0: [36,65,32,32,43,33,67,64,37,40,62,58,32,60,63,65,34,63,32,67,56,34,30,67]
1: [40,66,33,38,40,39,64,58,38,41,59,58,45,61,55,64,35,52,38,62,58,41,38,68]
2: [29,64,33,33,75,32,67,74,27,41,21,59,28,60,74,65,32,72,30,68,16,25,31,69]
3: [44,70,39,41,41,45,58,48,45,40,58,58,60,60,47,64,39,33,48,58,56,49,43,73]
4: [63,37,64,62,42,62,38,37,65,53,58,51,62,44,37,36,64,38,65,39,57,64,63,35]
5: [66,39,67,66,42,68,36,37,68,68,59,40,61,35,36,30,68,38,66,34,56,65,67,37]
6: [33,62,32,33,67,34,68,69,32,41,30,58,34,60,71,63,34,68,32,67,33,31,32,67]
7: [43,63,41,42,46,42,59,51,44,42,56,59,54,60,49,63,40,45,47,58,54,47,43,58]
8: [65,36,68,64,43,68,35,36,66,52,58,52,62,42,37,30,69,38,66,34,57,65,65,36]
9: [39,67,35,36,50,39,63,60,38,42,49,59,45,59,58,63,36,52,38,63,46,39,38,70]
10: [36,64,33,35,48,37,66,64,36,40,49,58,40,61,61,64,34,58,36,64,49,37,37,68]
11: [65,37,68,64,41,65,35,37,66,50,58,51,63,42,38,31,69,37,66,36,57,64,67,35]
12: [29,64,33,33,74,31,66,72,30,43,24,60,27,60,74,63,34,71,30,68,23,28,31,65]
13: [73,37,67,70,40,70,28,37,68,75,58,23,61,26,36,29,68,38,63,28,56,63,70,35]
14: [36,60,37,35,61,35,65,63,35,40,38,57,36,62,63,63,36,65,35,64,45,37,36,61]
15: [38,66,34,36,49,36,64,60,38,42,49,57,44,61,58,63,35,52,39,64,49,39,38,71]
16: [32,66,32,34,67,31,67,71,30,42,31,58,28,60,72,63,33,73,31,69,37,30,31,66]
17: [39,62,31,37,43,38,64,60,38,40,57,57,40,62,58,63,34,56,36,63,54,39,37,67]
18: [43,56,42,43,58,42,59,62,41,50,43,51,37,53,60,56,43,63,39,58,46,40,42,59]
19: [63,40,69,62,42,61,37,38,65,44,58,59,62,50,38,35,68,37,64,39,56,64,62,36]
20: [32,62,32,33,58,30,67,68,32,40,49,58,27,61,67,63,34,71,29,68,53,32,31,67]
21: [37,58,39,38,75,37,61,64,36,42,31,59,38,59,66,61,40,64,39,62,27,36,38,60]
22: [41,52,37,39,46,39,62,57,40,40,57,58,41,61,56,63,37,56,39,62,54,41,38,59]
23: [52,21,50,47,42,49,54,40,51,39,57,58,62,60,37,65,48,39,56,52,58,55,51,37]
24: [68,38,67,68,42,69,32,37,68,68,58,38,60,33,36,28,69,38,66,32,56,64,68,35]
25: [36,57,38,36,52,37,63,60,37,40,53,58,36,60,58,65,38,62,38,66,58,39,36,60]
26: [38,61,32,36,46,35,66,61,38,41,58,58,37,58,62,64,35,60,37,65,55,39,36,67]
27: [70,38,66,73,42,69,26,37,68,76,58,19,63,24,37,30,68,38,64,31,56,64,69,35]
28: [36,63,33,32,53,33,68,65,33,40,54,58,31,61,64,63,33,66,34,67,53,34,34,67]
29: [60,45,57,58,47,58,40,45,58,63,53,41,53,39,45,39,59,48,56,42,57,57,58,44]
30: [41,58,42,39,51,39,61,60,41,40,55,60,38,60,60,59,43,61,39,61,59,40,40,60]
31: [38,65,33,36,46,37,65,61,36,41,53,57,40,60,59,65,35,59,36,64,56,38,35,68]
32: [60,45,59,59,42,59,43,43,62,54,58,51,58,44,42,40,60,41,57,42,55,58,60,44]
33: [36,64,33,35,52,36,65,64,36,40,49,59,36,59,65,64,33,59,34,65,48,37,35,68]
34: [45,42,50,48,52,46,53,46,48,41,47,59,53,60,48,58,49,48,54,53,48,51,48,44]
35: [45,47,45,44,51,45,56,50,45,41,50,58,53,59,48,62,45,47,48,55,49,48,46,41]
36: [69,38,67,69,41,70,30,37,67,73,58,29,62,25,39,31,67,39,65,31,57,64,68,36]
37: [39,62,31,37,42,39,63,58,39,40,57,57,42,62,57,63,34,54,37,62,54,40,38,67]
38: [36,63,34,33,48,35,66,61,38,40,57,59,36,60,59,64,32,60,34,64,56,38,36,69]
39: [35,64,33,33,51,33,66,66,34,42,59,59,31,61,64,64,33,67,31,67,55,33,33,67]
40: [50,56,49,48,41,49,53,43,51,42,59,59,63,60,41,58,48,37,56,51,56,55,50,50]
41: [39,65,34,36,37,38,67,60,39,41,58,58,40,61,59,64,32,57,35,63,61,38,36,68]
42: [36,63,34,33,53,34,66,65,34,41,51,59,33,62,63,65,33,66,32,66,50,35,35,67]
43: [36,64,33,32,48,34,67,64,35,42,60,60,35,59,63,64,32,64,33,66,55,35,36,67]
44: [29,63,32,32,85,30,67,74,28,40,21,59,28,61,75,63,31,74,30,69,17,25,31,67]
45: [46,58,42,44,41,45,56,52,47,46,58,54,49,53,51,55,42,50,44,56,57,48,46,59]
46: [29,63,33,31,73,31,69,71,28,40,25,58,29,62,71,63,32,73,29,69,29,28,30,67]
47: [50,73,49,47,43,49,52,42,52,40,57,59,61,60,40,60,49,38,55,51,56,58,49,38]
48: [65,37,65,64,43,64,35,37,66,62,59,46,63,40,38,34,65,41,66,36,56,64,64,37]
49: [30,64,34,33,77,30,68,76,28,39,19,59,29,59,72,64,34,73,28,69,13,23,31,68]
50: [32,62,32,33,52,32,66,71,33,41,48,60,29,63,67,63,33,69,31,70,67,31,33,67]
51: [31,64,32,34,63,31,69,68,30,40,38,60,29,60,67,65,32,70,30,69,42,28,30,67]
52: [39,65,33,36,40,40,65,59,39,40,58,58,44,61,57,64,35,52,38,63,57,40,39,68]

[46,56,43,44,41,46,57,54,46,48,58,54,47,53,52,55,43,52,44,56,56,45,46,60] 45
[56,43,58,56,43,56,46,43,57,44,58,60,56,52,43,40,58,44,56,44,58,58,56,43] 32
[61,43,57,63,52,60,38,47,58,66,49,29,52,31,47,38,59,48,56,39,47,54,58,45] 29
[37,58,39,39,57,37,63,60,37,40,43,59,37,60,60,61,39,62,38,63,46,37,37,58] 14
[53,30,51,51,41,49,50,34,53,40,57,60,62,61,36,62,53,37,59,50,56,57,52,36] 23
[30,65,33,33,68,32,68,74,31,40,29,58,29,61,71,64,33,73,30,68,45,30,31,67] 16
[52,30,51,50,41,52,49,35,54,41,58,59,61,60,36,62,52,39,59,49,56,60,54,37] 23
[45,57,42,40,43,44,58,57,44,51,62,53,40,53,56,54,42,57,41,57,56,42,43,59] 45
[48,57,42,46,43,46,55,54,46,49,58,51,45,50,53,55,42,54,43,55,56,46,45,59] 45
[61,37,65,61,39,63,39,38,64,37,57,58,60,55,39,36,67,39,65,40,57,66,63,37] 19
[30,64,33,32,87,30,67,74,29,42,21,59,29,59,76,64,34,73,30,67,17,26,31,68] 44
[42,57,42,42,64,42,57,62,39,50,33,47,37,51,63,54,43,64,39,57,37,39,41,59] 18
[44,57,42,44,42,42,57,58,43,51,54,49,39,49,58,54,42,59,41,57,61,41,43,61] 45
[37,59,39,39,61,38,62,66,38,40,37,59,37,60,62,61,39,64,39,63,48,39,38,59] 14
[47,78,43,44,40,45,56,45,48,41,58,59,61,61,44,64,43,37,52,55,56,53,45,62] 3
[61,44,59,61,53,62,38,46,58,65,50,34,52,35,48,37,59,47,54,38,46,54,60,45] 29
[45,57,40,44,42,44,58,48,46,41,60,59,62,59,43,63,41,39,49,54,57,50,45,59] 7
[58,37,69,59,43,60,41,38,63,40,57,59,63,59,37,41,64,39,65,40,57,65,61,35] 19
[39,63,34,34,38,37,67,63,40,42,57,59,38,61,58,65,34,58,37,63,59,38,36,68] 41
[51,50,45,49,42,51,50,45,52,49,60,50,60,51,43,54,46,42,51,49,56,54,51,53] 40
[60,38,67,59,43,60,39,37,64,40,58,59,62,54,37,39,68,40,65,38,57,66,63,34] 19
[44,54,37,41,41,43,58,48,46,40,59,59,60,59,45,64,39,44,47,57,56,50,44,58] 7
[33,65,32,32,56,32,67,68,32,41,51,57,29,59,69,64,32,70,29,68,59,32,31,68] 20
[33,62,34,35,69,36,64,67,33,40,32,58,37,60,68,65,35,63,35,66,32,34,36,65] 6
[60,45,57,58,47,58,40,45,58,63,53,42,54,39,45,39,59,47,56,42,61,56,58,43] 29
[33,63,33,33,54,33,69,67,33,43,46,59,29,61,67,65,31,68,31,67,63,33,33,68] 50
[39,57,41,42,71,42,56,64,39,48,31,48,38,51,66,55,42,63,40,58,26,37,40,59] 21
[62,44,59,63,42,62,38,40,60,68,57,31,57,33,41,39,58,42,57,38,57,58,62,45] 29
[29,62,33,33,67,31,65,72,31,40,30,58,26,59,70,64,33,72,30,69,37,29,28,66] 16
[31,67,34,31,56,32,67,68,32,40,51,58,27,60,67,64,35,70,31,71,58,33,31,67] 20
[31,63,34,32,87,32,67,76,29,40,22,57,28,59,76,64,33,74,31,69,17,26,30,68] 44
[51,62,46,49,41,51,50,46,51,51,59,50,61,50,44,55,47,36,50,50,56,54,51,63] 40
[43,43,42,44,49,42,56,49,45,41,51,58,52,62,47,64,43,48,47,58,52,48,43,50] 35
[32,63,32,32,68,32,70,71,30,40,32,59,27,62,71,64,32,74,30,67,37,31,31,68] 16
[35,55,38,37,60,35,64,64,35,42,36,58,38,60,63,62,37,63,36,63,43,36,35,60] 14
[61,38,61,61,41,61,39,38,63,54,59,53,62,46,37,39,63,38,62,40,56,63,62,37] 4
[31,64,34,32,64,33,67,70,31,41,39,58,28,60,68,63,32,71,30,68,73,32,32,67] 50
[31,62,32,33,60,32,67,72,31,41,41,59,29,63,69,63,33,70,31,69,54,30,33,67] 20
[57,44,57,56,42,57,43,41,58,42,58,58,59,52,41,41,59,41,58,43,57,59,58,43] 32
[32,64,30,33,62,33,66,67,32,40,37,60,28,59,68,64,33,71,30,69,41,31,30,68] 51
[61,38,66,62,41,62,39,37,61,38,58,58,61,55,38,35,67,38,64,37,57,65,63,37] 19
[30,62,35,33,67,30,68,72,29,42,29,58,29,59,71,62,34,72,30,67,39,29,30,66] 16
[48,90,45,47,43,47,56,43,51,41,58,59,62,61,41,61,46,37,51,52,57,54,47,48] 47
[42,57,42,43,64,42,56,63,40,51,34,50,39,51,64,54,42,64,40,58,36,39,40,61] 18
[39,56,44,41,61,43,58,62,41,48,38,55,37,52,63,55,43,63,39,58,41,39,42,60] 18
[50,45,47,48,41,47,55,41,49,43,58,57,62,60,40,63,47,39,51,53,57,55,48,40] 40
[51,31,53,50,42,51,50,39,55,41,58,57,63,61,38,60,53,38,57,50,56,59,52,37] 23
[60,44,59,62,45,61,38,43,58,68,61,32,55,31,44,39,59,46,55,38,57,57,59,44] 29
[34,64,32,32,58,32,66,69,34,41,45,59,28,61,65,63,33,71,30,68,48,32,32,67] 20
[48,79,43,44,40,45,57,46,48,42,57,59,62,60,44,62,43,36,52,55,57,51,44,62] 3
[52,45,55,52,43,52,50,42,54,40,57,59,58,59,42,52,52,41,58,48,56,59,53,45] 40
[48,91,45,46,42,47,53,44,49,42,59,57,62,60,42,63,45,37,53,53,55,53,47,48] 47
[50,62,46,47,41,49,53,46,51,44,59,60,61,55,44,56,47,36,51,52,57,54,50,63] 40
[40,56,41,41,69,42,59,63,40,46,33,57,37,54,66,53,43,63,40,59,29,37,41,58] 21
[54,47,50,53,41,52,49,43,54,51,59,48,63,50,41,56,49,39,54,47,57,55,52,48] 40
[32,64,31,33,69,31,69,72,32,42,30,59,28,63,71,66,34,72,30,71,40,30,31,67] 16
[45,63,41,43,41,45,57,45,47,40,58,58,68,60,44,64,40,36,47,55,59,49,44,64] 3
[52,29,47,49,43,50,50,38,51,39,57,58,61,61,34,68,48,37,56,50,57,55,51,40] 23
[50,35,50,49,41,50,52,39,51,41,58,58,61,60,39,62,48,38,56,50,57,56,50,43] 23
[43,58,38,42,42,42,58,51,44,40,58,59,51,60,50,61,38,47,45,57,57,48,44,61] 7
[41,58,40,43,63,42,56,64,38,49,32,49,37,50,64,55,42,64,39,58,34,38,41,60] 18
[47,63,43,45,41,46,56,45,48,42,59,59,63,59,42,63,43,37,52,54,55,53,47,54] 40
[43,42,42,43,51,43,58,49,44,41,48,58,53,59,49,65,42,47,47,57,46,47,43,51] 35
[33,64,32,32,60,32,67,70,31,41,44,57,29,59,70,63,32,71,30,68,51,31,31,68] 20
[32,64,35,34,65,33,66,68,31,41,32,59,32,60,69,63,33,66,31,67,34,31,34,67] 6
[46,59,43,44,40,46,55,53,47,45,58,56,48,53,50,55,42,47,47,56,56,47,45,61] 45
[52,33,55,52,40,56,48,37,54,41,59,56,61,60,38,56,54,38,60,48,56,60,53,35] 23
[35,63,33,33,56,33,67,67,33,39,45,57,30,60,68,64,34,70,32,68,51,34,31,68] 20
[40,56,43,44,65,41,57,63,39,50,32,50,38,52,64,55,42,63,38,59,35,37,43,58] 18
[48,51,43,46,41,45,55,45,49,41,59,58,63,59,42,65,43,39,51,53,57,52,46,52] 40
[46,57,42,45,41,48,56,53,47,51,58,50,49,52,52,55,43,48,45,54,57,46,47,60] 45
[31,65,33,34,61,32,68,71,33,41,38,60,29,60,69,65,34,71,30,69,73,30,31,68] 50
[38,62,38,37,54,36,63,60,36,40,53,59,36,60,60,62,38,62,37,63,53,40,37,60] 25
[38,57,42,39,73,39,60,65,37,41,31,59,37,59,65,57,40,65,39,61,28,36,40,59] 21
[36,64,31,33,47,34,68,64,35,42,59,59,35,60,62,62,33,65,34,66,55,35,34,67] 43
[33,65,32,31,59,29,69,67,33,40,47,58,26,59,68,65,31,70,30,70,53,33,31,68] 20
[40,56,41,42,74,41,57,64,39,50,31,50,36,51,65,55,41,65,39,59,27,36,41,59] 21
[54,76,51,53,42,53,49,41,55,50,58,49,62,50,40,53,52,38,55,46,57,57,53,45] 47
[34,63,33,33,55,32,68,70,33,41,47,59,28,60,66,63,32,70,32,68,65,34,31,68] 50
[31,65,33,32,62,32,66,71,30,41,39,57,28,61,67,64,33,73,29,70,58,29,31,67] 20
[46,53,35,41,41,42,59,47,44,40,57,59,59,59,47,63,39,42,47,57,58,47,43,59] 7
